In the data rows, the value 128 means zero.
Here are some points:
[140 134 127 153 108 112 083 121 125 109 148 155 147 099 156 133]
[104 137 135 122 158 159 107 133 177 068 161 070 147 134 095 120]
[145 144 149 131 119 141 147 113 158 138 085 119 142 136 137 166]
[172 117 157 122 145 171 138 158 108 116 120 154 074 149 101 137]
[161 138 132 120 151 144 110 138 115 123 120 101 115 131 111 141]
[087 126 137 174 101 100 125 121 137 156 146 160 122 119 134 128]
[153 141 123 141 090 140 139 118 105 151 110 137 141 135 110 144]
[109 121 159 151 089 141 198 128 142 182 140 119 111 151 121 157]
[148 102 148 137 129 090 081 133 170 149 094 091 129 111 107 089]
[165 118 164 150 129 139 111 162 085 091 113 155 116 117 143 157]
[117 150 132 140 130 122 122 124 122 133 133 158 145 105 121 119]
[140 147 147 147 137 101 140 141 131 151 123 147 152 129 150 134]
[120 123 118 113 144 148 122 110 138 056 130 140 132 108 133 132]
[106 150 126 141 096 100 120 115 149 165 140 073 140 149 106 176]
[147 138 137 121 127 124 139 130 116 140 114 135 130 133 128 135]
[141 104 119 091 143 133 135 146 135 118 119 116 108 157 129 130]
[129 127 128 117 130 116 138 143 133 142 127 121 134 130 120 118]
[120 116 135 127 125 137 144 133 119 116 121 127 116 120 112 128]
[140 136 135 108 136 134 136 115 165 142 120 051 139 168 104 170]
[091 125 148 168 109 102 142 121 182 165 155 148 131 134 145 104]
[105 137 131 137 135 144 132 135 133 127 134 124 103 161 140 139]
Here are 24 more points, each followed by its number:
[174 119 122 082 185 110 077 130 066 117 126 148 135 075 112 090] 0
[125 149 125 153 155 110 130 119 096 151 153 200 186 100 172 099] 1
[149 118 124 081 130 120 134 135 131 110 120 105 107 169 122 122] 2
[130 116 120 091 133 099 126 124 138 093 121 133 115 129 131 128] 3
[142 137 153 132 124 148 134 129 126 133 115 118 120 147 105 138] 4
[142 184 155 177 158 061 168 114 163 168 150 214 205 095 179 139] 5
[096 166 134 174 164 123 117 124 111 144 129 165 184 101 153 102] 6
[117 073 155 183 066 143 137 131 135 175 143 128 128 206 166 226] 7
[119 128 150 158 107 148 149 112 130 110 144 116 117 154 144 181] 8
[127 125 123 130 117 120 122 114 128 143 122 135 149 129 125 139] 9
[102 094 104 112 127 122 121 127 113 126 151 121 115 123 114 108] 10
[078 132 121 173 132 139 115 114 142 099 141 088 126 141 125 148] 11
[187 165 189 102 123 131 115 122 102 172 147 126 127 116 150 096] 12
[179 052 113 072 156 074 142 159 128 129 107 144 115 177 126 129] 13
[132 119 136 111 117 133 136 132 141 123 137 136 123 133 115 111] 14
[129 120 136 134 148 108 146 132 146 144 137 129 126 134 126 102] 15
[079 114 120 148 166 175 126 121 115 091 137 109 117 109 102 095] 16
[083 153 126 184 110 102 138 156 108 119 128 156 167 109 140 172] 17
[110 099 116 127 156 141 114 124 103 093 193 104 080 112 089 086] 18
[105 114 111 107 129 110 132 143 119 117 131 107 112 137 111 119] 19
[128 128 088 174 105 145 154 094 120 084 143 072 132 137 132 176] 20
[115 130 133 141 118 158 145 108 149 111 142 104 131 149 132 138] 21
[159 134 133 109 127 140 145 147 134 156 098 141 128 154 115 128] 22
[162 142 148 126 145 126 148 132 104 116 139 150 131 130 133 115] 23
Which of these numbered points is nearest to each point below by angle, seen from the average point of the first points? Its number follows each.
[087 080 155 122 063 113 100 113 138 167 161 145 081 088 143 148] > 10
[176 082 065 008 172 107 090 137 129 076 087 098 135 136 100 119] > 3
[175 168 132 103 163 139 130 134 108 116 088 143 136 114 166 147] > 23
[102 110 135 131 104 138 132 130 118 141 130 125 115 140 135 140] > 7
[131 155 127 134 153 098 107 125 116 148 147 177 157 094 122 100] > 1
[115 101 094 112 115 118 116 133 124 139 133 111 097 136 107 113] > 10
[117 128 127 140 111 132 135 135 122 150 166 108 107 143 126 142] > 7
[099 121 120 164 087 154 158 109 145 158 147 129 104 125 135 113] > 21
[123 112 119 131 120 131 154 137 127 162 139 163 122 142 143 103] > 15
[120 130 148 122 111 115 131 127 118 150 132 135 116 116 132 134] > 12
[117 129 138 083 155 119 173 154 141 137 130 168 132 161 121 077] > 15
[149 099 145 099 164 086 095 139 107 122 111 147 127 086 097 063] > 0
